In the rows, 128 means zero.
The rows of A fall into a few groups, and each row is roughly a mix of its group's hidden directions.
A:
[[139 127 122 182  94 123 150 112 149 119]
 [116  78 144 123 126 113 150 172 118 128]
 [ 83 147 131 108 142 155  91 126 143 145]
 [153 103 147 105 161 118 145 162 103 113]
 [143  86 116 142  99 106 133 171 126 127]
 [144 146 122  84 100  98 129 160 139 116]
 [152 118 108 105  75 107 114 148 125 137]
 [155 132 169 123 123 104 163 103 101 127]
 [136 186 115  95 117 141 109 137 126 116]
 [132 123  89 119 121 162  88 117 138 157]
 [108 127 135 186 148 161 125 134 132 144]
 [121 150 137 166 112 172 118 111 155 142]
 [ 89 171 116 133 128 154 123 162 127 114]
 [138 143 113 172 149 121 168 133 107 103]
 [ 76 128 114 129 117 158 110 113 141 159]
 [158 133 137 116 157  84 165 118 115 128]
 [ 83 130 128 151 172 138 148 136 106 136]
 [137 134 130  91 141 137  96  77 131 141]
 [136  92 161 124 166  95 127 116 113 142]
 [123 113 118  66 134 133  92 128 134 126]
 [142 178 141 130 138 142 123  81 132 144]
 [ 82 155 129 112 161 155 151 123 124 115]
 [142 121 133 153 151 139 119  67 141 138]
 [146 157 141 142 119  79 162 117 127 113]
 [167 153 144 118 117 144  90 107 140 153]
 [141 167 114 173 113 119 143 134 156 111]
 [120 132 133 154 154 190 140 129 122 121]
 [115 112 169 133 147 169 115 139 159 114]
 [165  97 114 141 102 111 154 144  99 142]
 [160 103 136 154 157 105 160 108 110 123]
 [133 156 132 102 144 141 114 112 183 143]
 [132 158 103 127 107 169 106 130 153 101]
 [ 98 152 142 121 167 162 116 129 154 108]
 [120 141 133 122 172 170 107 100 138 114]
 [124 156 115 101 128  84 117 136 169 136]
 [ 89 172 116 151 121 141 115 146 155 132]
 [132 135 114 109 113  78 146 163 122 102]
 [128 127 131 185 123 129 171 113 136 138]
 [147  65 149 129 120 119 151 128 117 123]
 [105 144 127 113 130 124 157 186 123 109]
 [117 119  94 148  83 145 104 152 142 118]
 [ 96 168 148 110 161 129 125 125 143  98]
 [147 131 132  65 100 126 109 121 131 122]
 [101 164 150 154 107 164 148 136 126 114]
 [103  75  99 125 131 121 111 134 100 117]
 [128 149 119  97 105  91 130 167 150 122]
 [131  93 155 156 123 105 167 145 110 116]
 [112 176 141 114 135 157 109 157 145 112]
 [112  97 149 129 160 170 119 102 130 148]
 [167  94 134 126 101  85 121 127 112 127]
 [128  96 140 106 106 171  97 140 125 149]
 [147 118 130 187 134 141 148  97 122 121]
 [173 117 140  95  93 102 132 113 131 130]
 [142  90 126 143 120 102 137 100 115 172]
 [113 176 147 130 149 137 148 147 157 104]
 [149 136  93 149 143 127 101 158 147  93]
 [143  94 144  99 160 104 145 135  98 113]
 [118 124 151 157 164 139 134  99 140 168]
 [144 176 151  86 119 146 133 131 131 113]
 [102  89 140 160 135 160 140 137  98 133]
 [112 147 116 162 142 156 158 108 141 163]
 [ 87 139 139  81 107 122 143 146 150 129]
 [126  93 130 131 140  91 142 151  82 123]
 [103 143 154 160  92 159 138 124 138 151]
 [157 102 137 116 134  87 151 110 127 163]
 [110 139 114 107 135 120 126 174 129  81]
 [114 111 145 104 116 154  92 171 111 128]
 [143  95 122 124 139  88 163 134  94 134]
 [108 159 137 111 149 128 117 177 157 119]
 [118 110 123  91  87 136  85 127 141 126]
 [123 121 130 173 160 154 158 113 120 152]
 [121 116 132  90 141 123 157 154 110 172]
 [104  86 139 176 135 147 141 120 121 138]
 [122 124 159 170 163 108 152 123 132 153]
 [122 141 122 172 106 175 106 124 143 129]
 [138 123 116 186  98 114 131 139 116 153]
 [ 98 135 117 162 162 160 112 117 107 146]
 [139 125 129 102 177  92 151 109 138 135]
 [149 105 141 166 134 103 109  95 101 139]
 [139 109 141 126 142 156  95 102  92 157]
 [132 105 140 178 149 131 136  92 152 134]
 [108 155 136 125 133 148 101 167 165 110]
 [125 140 172 131 137  91 143 139 140  89]
 [140 123 118  87 107  86 136 155 123 105]
 [156 124 144 149 170 147 125  84 127 124]
 [128 110 151 125 136  83 158 119 127 168]
 [161 107 142 132 105  94 164 106 108 129]
 [106 165 117 153 141 146 146 171 113 137]
 [121 149 120 103 160 144  98 138 169 107]
 [102 183 106 108 139 122 143 143 138 112]
 [109 119 139 103 145 174 101 108 101 138]
 [141 137 132  81 107 111 112 105 165 142]
 [ 97 148 164 134 154 162 146 101 127 131]
 [143 152 134 133 122 158  88 119 171 144]
 [ 88 159 128 123 128 167 111 126 155 150]
 [126 128 109 145 155 163  99  99 164 131]
 [100 152  89 122 131 143 111 160 160 122]
 [ 99 157 119 132  91 131  86 138 150 127]
 [136 169 149 147 125 162 156  94 127 126]
 [135  82 164 128 138 138 112  88 120 130]
 [167 127 148 164 152 118 153 104 138 148]
 [173 109 132 105  84 120 105 128 139 127]
 [ 73 156 100 153 122 140 122 136 128 123]
 [136 155 127  78 131 119 123 172 119 115]
 [111 144 122 186 147 156 129 107 127 134]
 [166 112 130  87 141  91 140 141 111 123]
 [131 114 126  96 127  89 128 157 100  94]
 [120 127 140 142 134 175 134 136 132 181]
 [106 140 114 130 131 169  90 142 162 111]
 [142  88 148 117 122  83 134 114 108 106]
 [141  95 141 159 164 106 143  99 109 118]
 [161  96 159 150 116 106 141  99 111 134]
 [135 107 108 162 129 155 110 123  99 168]
 [122 127 132  88 115  98 146 154 150  92]
 [ 83 134 132 130 140 176 101 116 143 132]
 [ 79 124 119 104 149 114 116 158 119 155]
 [118 114 148 133 135 156  83  92 151 112]
 [169 116 111 113 115  95 163 103 133 135]
 [142 190 122 124 119 118 156 144 115 140]
 [121 171 154 109 115 150 126 131 170 142]
 [183 152 118 127 119 112 150 133 110 101]
 [113 127 136 147 172 164 111  97 112 141]
 [143 179 148 103 132 120 113 137 162 114]
 [119 145 126 140 156 172 120  88 154 128]
 [134  85 152  98 110 108 145 139 143  99]
 [ 89 147 134 140 133 170 108 145 155 109]
 [117 125 114 104 113  87 142 178 121 132]
 [155 107  87 137 124 111 121  98 156 153]
 [128 146 125  70 124 117 120 167 117 122]
 [148 108 153  85 125 107 108  94 125 113]
 [112 138 116 153 151 104 153 134 180 135]
 [107  88 109  84 128 126 112 153 125 109]
 [116  92  98 177 122 137 102 131 134 135]
 [127 126 167 166 138 160 118 115 163 133]
 [114 115 130 120  83 142 118 153  85 110]
 [140 124 116  77  99  96 124 145 122 108]
 [126 137 176 145 102 160 119 127 105 152]
 [122 147  86 135  84 133 133 101 152 135]
 [139 187 125 121 146 132 112 133 160 113]
 [132 165 117 103 107  99 128 163 156 117]
 [134 115 152 145 120  92 178 114 129 108]
 [ 97 154 122 163 151 165 126 151 134 140]
 [109 118 122  77 107 107 114 161 146 130]]

Each list below has one row that fits no group; the rest each fit one group, if only roughly. Name that row.
    Q_713: [141  87 112 137 129  81 140 126 105 150]
    Q_549: [153  96  93 141 111 130  87 111 123 145]
    Q_408: [127 102 115  75 152 114 107 131 108 113]
    Q_738: [156 129 109 144  87 135 138 127  87 153]
    Q_118: [129 141 117 160 139 165 129  88 160 140]
    Q_944: [ 93 144 119  97 159 152  91 130 122 115]
    Q_773: [132 139 107 128  81 123 116 178 116 128]
    Q_371: [129 165 127  96 127 102 151 154 157 105]
    Q_5: [154 169 151 105 157 142 146 104 123 115]
    Q_639: [ 87 146 123 128 126 118 130 184 146 128]
    Q_593: [115 132 145 158 177 161 141 117 133 148]
 | Q_738
    Q_225: [118 130 105 147 109 177 100 107 153 132]
    Q_962: [150  95 127  95 135  85 124 117 113 153]
    Q_751: [132 164 122  74 144 114 103 120 143 131]
    Q_719: [151 105 120 146 122  92 146 126  79 134]
    Q_57: [100 144 117  99 146 179 105 129 136 135]
    Q_948: [161  99 157 138 129  98 160 139 109 111]
    Q_607: [149 131 103 112 103 127  91 170 124 106]
    Q_380: [167 119 149 158 101 102 155 121 115 142]
    Q_819: [154 135 126  67 129  99 115 128 136 130]
    Q_17: [133 154 114 149 147 101 165 149 153 101]
    Q_187: [108 128 113 152 142 179 114 113 155 147]
 | Q_948
    Q_525: [164 127 143 145 106 117 160  86 127 146]
    Q_193: [ 79 112 138 110 110 136 119 167 108 115]
    Q_284: [ 80 127 124 115 163 152 104 140 134 105]
    Q_698: [ 93 132 108 173 136 157 146 121 116 150]
    Q_661: [117 156 143 142 152 174 131 157 111 109]
    Q_16: [117  73 118 107 130 102 133 109 111 105]
    Q_499: [103 155 149 145 161 157 124 118 167 127]
    Q_189: [ 93 116 125 176 163 140 134 128 119 147]
    Q_936: [108 155 153  97 142 117 129 173 129 104]
    Q_47: [145 141 101 104  71 118 120 135 140 115]
    Q_490: [113 144 134 140 119 162 106 100 166 159]
    Q_656: [154 159 131 101 126  84 161 113 128 124]
 | Q_656
    Q_363: [110 131 112 173 133 178 138 135 115 137]
    Q_539: [119 160 154 132 149 180 126 120 136 150]
    Q_466: [145  68 139 124 113  95 121 121 121 117]
    Q_770: [130 164 149 127 145 101 161 159 128  99]
    Q_535: [157 139 146 129 140  67 139 114 137 129]
    Q_287: [113 115 128 175 133 163 144 119  90 129]
    Q_318: [120 127 103 144 119 169  79 131 145 114]
    Q_879: [100 125 119 186 120 138 118 109 132 154]
    Q_918: [118  83 123 130 111 145 119 133  82 153]
    Q_580: [146 136 123  97 101 110 144 175 108 110]
 | Q_918
    Q_665: [ 91 132 116 173 148 162 144 124 141 138]
    Q_632: [167 111 108 108 137  91 139 157 105 120]
    Q_844: [106 170 142 130 146 141 169 111 148 114]
    Q_7: [148 134 117 120 109 105 127 164  98  84]
    Q_587: [109 158 149 126 140 175 141 125 165 127]
    Q_643: [151  94 126 152 140  87 151 109 105 136]
    Q_603: [148 157 128 110  98 115 138 171 144 101]
    Q_509: [148 139 137  95 125 129 100  88 167 129]
    Q_186: [ 91 152 139 122 159 171 120 146 122 111]
    Q_382: [149 140 145  94 106  85 144 134 135  99]
    Q_959: [156  76 147  96 126 122 124 117 113 147]
    Q_550: [141 152 142 163 137 161 105 103 131 161]
    Q_947: [121 145 146  77 133 103 119 155 157 135]
 | Q_632
    Q_103: [119 173 154 115 127 172 110 130 146 121]
    Q_998: [102 124  98 152 115 106 140 166 159 113]
    Q_211: [170 152 127  90 150 110 112 102 132 122]
    Q_443: [126 100 148 186 129 151 144 122 140 124]
    Q_701: [ 86 115 101 135 111 145 114 160 149 103]
    Q_884: [130  98 117 141 118  78 163 120 120 108]
    Q_514: [104 126 143 158 174 113 153 140 112 105]
    Q_299: [ 75 126 138 133 139 164 101 142 141 140]
    Q_612: [187 154 118 126 115 106 149 115 131 133]
    Q_174: [113 145 145  70 129 146 100 136 146 128]
    Q_281: [102 140 140 122  84 166 118 144 153 112]
    Q_786: [144 109 124 133 130 110 130  81  95 164]
    Q_757: [144 122 131 109 119  77 155 102 125 100]
    Q_233: [141 107 116 104 112  72 137 138 128 103]
    Q_526: [ 87 130 151 118 108 124 125 179 120 116]
 | Q_786
    Q_354: [146 144 135  72 127 102 116 137 137  99]
    Q_404: [142  92 123 167  99 109 162 125 113 127]
    Q_702: [104 152 136 138 132 180 101 101 133 133]
    Q_393: [149 148 167 168 127 107 160 126 115 131]
    Q_508: [138 105 101  99 115 149  78 114 135 135]
    Q_532: [174 127 145 131  97 110 144  91 112 122]
    Q_670: [166 122 132  88 118 129 138 144  88 108]
    Q_208: [140 130 155 148 119  96 182 138 124 115]
    Q_101: [150 175 142 112 145 147 147  99 152 119]
    Q_311: [127 149 138  96 121  94 148 170 119 104]
    Q_534: [130 134 136 172 143  93 162 158 131 119]
 | Q_532
    Q_347: [132 105  85 144 100 112 150 163 119 136]
    Q_927: [ 87 146 123 151 138 180 117 139 128 130]
    Q_131: [113  96 114  83 141  93 115 148 115 122]
    Q_545: [105 162 165 109 136 121 140 168 141 115]
    Q_934: [154 106 133 122 111  71 132 110 118 111]
    Q_54: [ 83 135 139 112 106 153 104 147 160 135]
    Q_870: [141  87 131 159 141  93 161 145 134 127]
    Q_818: [104 117 153 182 147 142 154 125 139 121]
    Q_600: [147 105 103 124  96  98 130 153  92 113]
    Q_294: [118  98 120 122 101 143  82 153 102 119]
    Q_143: [ 94 125 119 169 149 159 120 114 158 134]
    Q_623: [145 143 111 130  74  89 114 139 134 127]
    Q_540: [128 122 124 176 100 144 159 149 106 112]
    Q_693: [105  77 119 131 153 154 118 115 122 155]
 | Q_693
    Q_320: [ 90 152 157 105 146 125 152 154 127 104]
    Q_968: [104 123  99  82 136 140  98 156 119 119]
    Q_868: [ 80 109 120 149 142 159 132 143 103 147]
    Q_459: [129  67 103 127 121 141 105 131 112 142]
    Q_795: [152  82 150 114 164 119 129 100 126 132]
    Q_11: [ 94 165 110 119 140 115 141 158 148  99]
    Q_310: [ 95 145 146 122 151 164 103 116 155 149]
    Q_34: [124 138 114 170  95 153 124 124 142 167]
    Q_891: [120 169 152 130 149 129 156 123 172 135]
    Q_664: [111 126 144 120 178 136 101  99 152 143]
    Q_411: [147 160  87 130  94 122 129 163 127 118]
    Q_375: [115 111 106 171 125 131 159 124 109 166]
    Q_117: [148 140 111 110  76 120 111 118 157 145]
    Q_451: [104 136 135 139 139 191 117 147 125 138]
 | Q_411
